(in the rows, 128 means zero)
Each named move below is a turn or a mirror, shown by a few rows before and after it. Which moves, in which order, take the first row of each later pair to the second? The first pair is answered.
vidaf (before -> after):
[141 145 154 143 155 124 160 161 157 124 114 142 133 116 104  96 132 139
  95 136 129 108 131 107 131 141 136 128]  ->  [119 118 132 160 110 117 123 122 107 100 111 125 149 170 151  97 124 135
 156 103 129 120 120 139 121 110 121 142]
[182 118 139  93 157 125 144 139 130 174 150 119 152  80 115 157 150 121
  73 149 149 139 174 125  86 142 172 115]  ->  [158  85 112 116 108 113 100  98  74 142 151 100 167 141 168 162 140 114
 146 115 152 160 164 162  73 106 150 134]
[134 125 109 137 141 127 111 105 168 125 139 144 109 143 148 134 118 136
 156 119 123 145  89 138 139 118 125 119]  ->  [136 135 116 129 149 135 121 115 185 135 137 150 104 128 135 132 124 138
 138 131 122 138  90 124 143 129 127 111]
[120 103 148 132 111 173 142 121 111 153 136 148 130 132 121 104 136 132
 125 116 140 110  85 113 109 103 103 127]  ->  [122 107 149 129 116 175 150 130 122 155 137 155 128 125 115 104 140 135
 116 119 136 108  88 109 111 108 105 125]
kinif (before -> after):
[ 95 161 137 130 127 123 143 147 171 133 166 137  90  98 122 132 125 151
 122 145 110 112  83 114 149 109 101 119]  ->  [114 169 133 156 131 142 140 151 175 115  95 165 111 139 127  93 110 140
 132 132 118 117 101 126 166 133 112 126]
[120 127 116 144 141 106 113  89 143 135 133 100 102  72 119 142 147 109
 119 155 116 137 153 149 121 130 123 133]  ->  [ 80 133 119 155 114 111 113 103 131 109 145 112  92 112 144 128 137 128
 155 130 117 132 107 151 135 111  97 137]
[115 109 137 109 117 127 148 139 118 134 169 115 135 123 146 133 118 138
 137 118 139 119  99 120 118 118 123 134]  ->  [132 114 129 129 121 139 142 142 119 121 111 138 161 151 151 103 102 128
 143 103 142 128 112 126 130 138 135 142]
[134 143 140 101 159 115 162 133 156 161 149 120 115  74 104 119 114 134
  80 145 134 111 138 116 133 155 124 135]  ->  [ 83 147 141 114 131 119 159 143 138 133 172 130 100 115 135 104 103 160
 123 115 131 100  84 121 149 128  93 134]
Mur (before -> after):
[114 158 134 122 171 137 140 128 127 156 107 101 160  87 105 147 130 156
 108 135 151 110 161 134 134 171 131 143]  ->  [112 140 134 121 146 148 147 142  86 141 119 108 190 137 134 136 109 171
 141  98 170 113 129 128 119 163 125 144]
[125 114 145 124 121 137 137 135  99 121 123 150 136 154 132 108 120 125
 144 101 131 136 106 118 123 134 136 131]  ->  [129 141 139 130 149 122 130 123 138 135 117 144 106 100 101 123 144 109
 111 146 105 136 142 124 138 142 138 126]
[154 112 127 100 135 131 144 129 121 148 163 121 148 115 108 144 125 126
 105 130 131 136 131 112 100 135 137 126]  ->  [155 106 125  98 134 131 152 128 114 142 169 123 152 124 114 144 127 127
 109 123 130 131 129 110  97 136 140 128]
tas (before -> after):
[144 108 125 100 136 129 143  88 139 156 131 107 128  97 128 147 128 117
  95 153 118 133 159 125 111 126 158 108]  ->  [144 122 141 102 147 136 167 120 158 151 120 131 121 100 114 129 121 127
  82 150 124 125 147 104 123 137 157 104]
[117 122 147 118  96 123 134 144 120 108 138 133 122 128 129 111 130 129
 138 111 151 118  92 110 119 106 130 118]  ->  [109 123 144 119  93 113 126 136 111 111 148 124 119 126 132 120 135 124
 142 117 149 123  96 121 116 103 125 124]
[144 139 148 118 123 145 144 134 142 149 152 109 132 109 121 139 137 137
 110 132 109 114 107 118 128 154 120 127]  ->  [130 142 148 121 116 136 133 126 139 143 151 102 118 105 121 147 139 136
 114 135 107 117 105 128 129 144 117 127]
[120 113 124 113 141 126 125 121 116  97 134 135 130 153 136 124 117 143
 122 121 105 113 121 130 118  98 120 122]  ->  [126 107 123 110 138 126 132 121 113  99 131 134 138 155 140 125 120 135
 124 122 105 116 130 131 114  97 126 122]
Then:
(two moves a pair)
[114 138 120 138 151 118 126 109 144 131 148 113 101  81 108 160 136 127
  97 165  99 129 152 135 127 113 127 118]  ->  [130 131 146 112 148 151 169 163 138 130 162 137 137 114 110 144 115 147
  89 132 127 119 114  95 119 127 142 104]  Mur then vidaf
[149 151 140 173 116 125  99  87 120 145  99 128 152 165 142 106 105 100
 114 175 118 124 190 143  67 109 128 108]  ->  [130 159 157 142 124 118 113  97 130 168 168 108 128 121 129 137 120 113
  92 190 111 115 169 129  57  98 117  98]  kinif then vidaf
[132 109 128  94 124 129 147 142 111 145 160 102 144 118 115 154 127 142
 107 132 135 129 121 110 117 126 137 113]  ->  [127 114 125 103 132 120 130 122 116 146 158  96 126 103 108 160 132 134
 106 153 124 133 137 128 120 123 135 120]  vidaf then Mur
[136 103 128 102 112 117 126 123  88 142 184 102 155 123 125 164 118 130
 117 114 146 135 137 107  94 118 134 125]  ->  [102 144 147 114 121 129 151 170 128 129 172 143 115 123 109 130 113 158
 108 116 133 112  96  90 136 123 112 113]  tas then tas
[101 154 140 110 132 137 152 150 148 136 133 145 115 109 131 111 120 145
 123 138 119 114 107 110 127 126 115 128]  ->  [ 93 146 129 114 130 123 128 121 137 142 145 124 104  93 135 126 131 140
 130 150 109 122 118 127 121 112 107 137]  tas then vidaf
[112 127 142 106 119 124 153 126 128 134 164 107 141 124 122 152 118 125
 114 123 134 128  87 117 106 110 132 115]  ->  [150 133 137 120 137 137 153 125 136 128  98 128 163 131 112 129 105 104
 100 125 140 139 127 123 118 140 157 120]  kinif then kinif
[165 133 170 100 142 157 139 153 112 132 142 153 153 150 154 131 128 116
 126 111 150 117 108 154 133 137 128 110]  ->  [164 120 163 104 134 153 128 136  97 133 147 144 159 153 162 143 130 110
 139 109 148 118 116 162 123 130 126 118]  kinif then vidaf
[111 115 138 136 114 124 118 140 115 105 138 144 126 159 127 116 116 145
 150  99 136 125  95 138 137 124 101 115]  ->  [136 137 147 125 143 131 139 164 152 120 121 154 127 130  98 115 119 140
 108 117 137 119 110 120 138 153 122 101]  vidaf then kinif
[148 135 157 140 148 122 137 158 158 159 109 122 104 108 105 149 131 173
  85  98 122 107 100  89 128 117 135  98]  ->  [141 111 150 147 115 127 126 150 110 143 113 122 128 163 141 143 120 177
 130  62 137 114  73 101 115  97 125 105]  Mur then vidaf
[131 117 127 137 111 148 145 147 108 108 119 142 149 159 140 114 115 160
 140  93 151 128 105 114 126 133 127 131]  ->  [161 123 120 151 144 142 138 129 134 123  81 141 148 129 113 115 124 137
 111 126 146 136 157 121 129 158 151 130]  tas then kinif
[133 104 114 122 116 120 125 106 101 134 168 105 136 126 134 149 138 133
 142 124 128 147 141 123 112 113 136 139]  ->  [134 127 111 145 136 115 116  99 139 134 124 115 107 100 118 137 147 124
 125 148 106 145 168 138 136 132 132 139]  kinif then Mur
[202 127 162 110 168 127 142 127 138 149  88 118 189  88 103 135 145  94
  55 138 154 144 194 107 104 125 163 120]  ->  [126 105 176  79 119 118 151 143  97 142 215  85 162  99 137 168 150 138
  94 110 159 125 104  93  86  60 114 117]  kinif then tas
[175  86 142  91 121 128 161 130 103 145 164 107 161 150 114 149 131 121
 101 110 145 122 135  95  89 119 142 139]  ->  [132 107 146 108 100 135 170 159 112 120 157 136 136 180 124 121 116 144
 124  88 140 106  86  98 116 109 111 134]  kinif then tas
[112 116 137 121 122 126 153 160 114 137 169 130 167 141 139 134 125 147
 152 102 164 103  77 100 111 131 136 122]  ->  [ 98 150 135 137 147 106 142 142 163 148 164 112 111  73 109 147 151 140
 118 158 132 102 106 113 137 131 125 119]  tas then Mur
[106 121  74 176 125 136 147 129  97 135 112 108 123 154 151 130 132 104
 132 112 128 121 159 126  94 125 132 144]  ->  [119 128  82 165 148 134 157 133 124 150 125 109 121 124 128 145 142 105
  97 129 127 122 173 114  91 133 144 139]  kinif then vidaf
[115 158 132 144 103 122 118 128 144 108 104 155 124 145 126 129  96 146
 166 132 119 131 127 150 172 158 114 122]  ->  [137 139 119 141 105 106  98  92 124 122 107 130 137 136 128 154 103 125
 165 143 119 149 160 160 152 156 121 129]  kinif then vidaf
[133  99 116 144 100 143 110  79 130 140 126 110 121 114 135 147 121  95
 149 152 125 147 188 137  90 131 129 152]  ->  [153 118 142 122 128 152 145 120 161 155 132 129 125  89  99 141 120 105
 110 164 132 134 186 102  96 151 144 138]  Mur then vidaf
[115 105  96 150 125 132  82  88 102 119 126 116 128 136 144 117 130 126
 164 120 139 156 153 174 112 108 134 143]  ->  [115  97 102 135 126 123  84  81 103 130 153 103 121 117 136 133 138 123
 151 131 135 158 157 171 106 103 131 142]  kinif then kinif
[145 133 138 147 150 123  92 104 166 152  84 165 105 112 117  91 107 125
 141 154 139 129 181 110 134 164 141 127]  ->  [119 133 125 166 132 111  69  88 149 140  88 154  98 133 134  93 111 123
 174 142 131 131 173 128 136 147 126 137]  tas then vidaf
[133 116  92 170  94  88 127 133 117 129 126 101 115 139 136 134 107 101
 112 165 139 131 159 121 135  87 166 139]  ->  [127 109 107 152  97  94 149 154 117 142 163  99 119 135 132 139 106 116
 101 158 146 124 141  99 126  83 166 134]  tas then kinif
[148 161 157 111 155 147 170 187 173 129  91 174 130 136 103  94 106 139
  89 126 131 115 114 101 160 156 142 111]  ->  [ 88 155 143 108 134 106 135 142 164 136 179 117  67  86 107 149 141 150
 105 156 102 110  97 125 156 104 100 111]  kinif then tas
[142  50 140  88 149 136 140 172 109 156 146 122 186 154 115 146 133 158
 143 106 153 150 140 117  77 148 127 139]  ->  [137  84 137  99 184 115 128 157 160 174 133 113 130  84  72 159 159 147
 105 159 123 147 178 123 101 156 126 134]  kinif then Mur
[169 123 120 156 139 136 107 121 120 135  56 135 133 113 116 128 143  98
 128 142 121 147 194 147 136 137 151 131]  ->  [159 121 138 154 120 155 132 159 106 116  61 164 152 166 136  99 120 121
 146  97 141 140 143 127 142 138 141 133]  tas then Mur
[153 114 142 137 133 123 133 122 106 145 132 134 160 132 135 118 141 120
 118 117 146 129 133 124 115 141 135 151]  ->  [151 115 135 142 132 117 120 108 104 141 127 129 151 126 137 124 147 118
 125 122 142 133 144 137 115 136 127 159]  Mur then vidaf
[152 122 140  92 133 130 124 136 109 147 177 107 143 123 132 131 116 143
 122 113 135 129 127  80 113 103 131 119]  ->  [181 123 137 114 143 141 126 134 114 135 112 131 163 143 133 100 104 126
 123 107 138 135 150  89 123 128 148 124]  kinif then kinif
[140 128 139 136 118 154 130 117 134 117 129 153 141 160 129 108 128 139
 123 115 132 133 126 122 133 120 115 142]  ->  [148 133 145 121 136 152 138 115 150 131 145 142 140 136 115 123 137 140
  97 131 129 131 139 111 128 129 120 136]  vidaf then kinif
[ 78 156 153 143 113 117 142 153 157 129 148 154  30  98 107 106 126 154
 124 125 112 103  87 113 174 111  76 142]  ->  [104 144 122 176  99 127 111 124 133 102  58 176  72 160 133  70 107 127
 161 101 121 122 119 149 176 125  88 159]  kinif then vidaf
[157 118 108 129 161 135 142 137 147 127  83 146 110 151 123 120  96 113
 124 117 118 145 184 141  69 147 171 112]  ->  [135 112 127  92 158 124 159 154 148 147 166 119  91 114 116 151 114 126
 104 124 122 134 154 114  55 122 154 103]  kinif then tas
[167 107 134 171 126 137 124 128 105 107  88 138 137 137 134 122 131 136
 106 141 101 140 169 155 131 148 119 157]  ->  [173 101 148 135 136 139 151 143 109 128 143 118 140 108 119 144 141 145
  73 151 109 134 153 127 115 145 127 146]  kinif then tas
[151  92 137 111 133 133 165 136 126 150 147 119 158 106 129 141 125 117
 102 136 140 135 164 109 102 140 144 131]  ->  [107 127 152 118 133 138 177 173 147 130 155 146 120 118 127 117 125 145
 110 120 138 112 108 102 135 130 112 125]  tas then kinif
[143 147 126  84 130 143 151 172 118 156 163 128 122 115 122 115  94 125
 117 111 134 162 113 104 126 149 131 112]  ->  [131 165 119 118 131 148 135 166 129 133 120 147 105 135 129  87  86 127
 140 105 121 158 110 125 155 154 116 117]  tas then kinif
[159 122 133 113 144 120 138 148 134 161 154 106 138  88  98 157 138 118
 100 156 123 133 157 114 113 145 145 138]  ->  [136 138 126 152 113 142 132 163 121 117  86 157 152 167 128  97 109 129
 154 105 127 133 122 129 141 153 133 145]  kinif then kinif
[115 157 109 133 146 109 130 130 153 136  91 139 105 120 103 141 118 104
 125 160 124 147 176 128 137 153 150 138]  ->  [144 125 113 103 135 119 143 129 122 142 115 130 154 136 117 158 110  98
 121 138 146 153 176 107 105 152 172 140]  Mur then kinif
[116 132 117 138 134 125 117 113 125 109  92 150 122 168 137 113 110 123
 158 104 127 139 118 124 143 120 113 138]  ->  [141 141 128 123 167 126 133 121 159 135  92 144 117 120 102 125 121 116
 107 138 124 136 151 108 137 142 134 133]  kinif then tas
[162 129 130  98 144 147 161 104 128 141 169 132 145  93 121 143 137 117
  99 105 108 133 152 124 111 170 158 142]  ->  [123 132 141  98 122 148 167 121 121 125 207 141 123 112 127 141 132 147
 119  88 105 120  96 121 126 145 132 136]  kinif then vidaf
[170 135 117 126 145 120 129 121 146 131  93 129 121 110 103 136 132 105
 104 152 122 130 170 126 136 156 138 130]  ->  [143 112 121  99 122 112 131 120 112 148 169  94 123 105 116 170 138 121
 119 141 131 128 132 119 109 125 123 125]  kinif then tas
[101 134 120  95 118 142 127 143 118 138 155 101 148 178 156 107 110 129
 141 121 153  91 116 121 149 115  93 116]  ->  [147 143 112 109 149 140 122 134 143 152  96 110 155 150 129  96 113 102
 110 147 146 102 172 129 159 149 119 118]  kinif then Mur
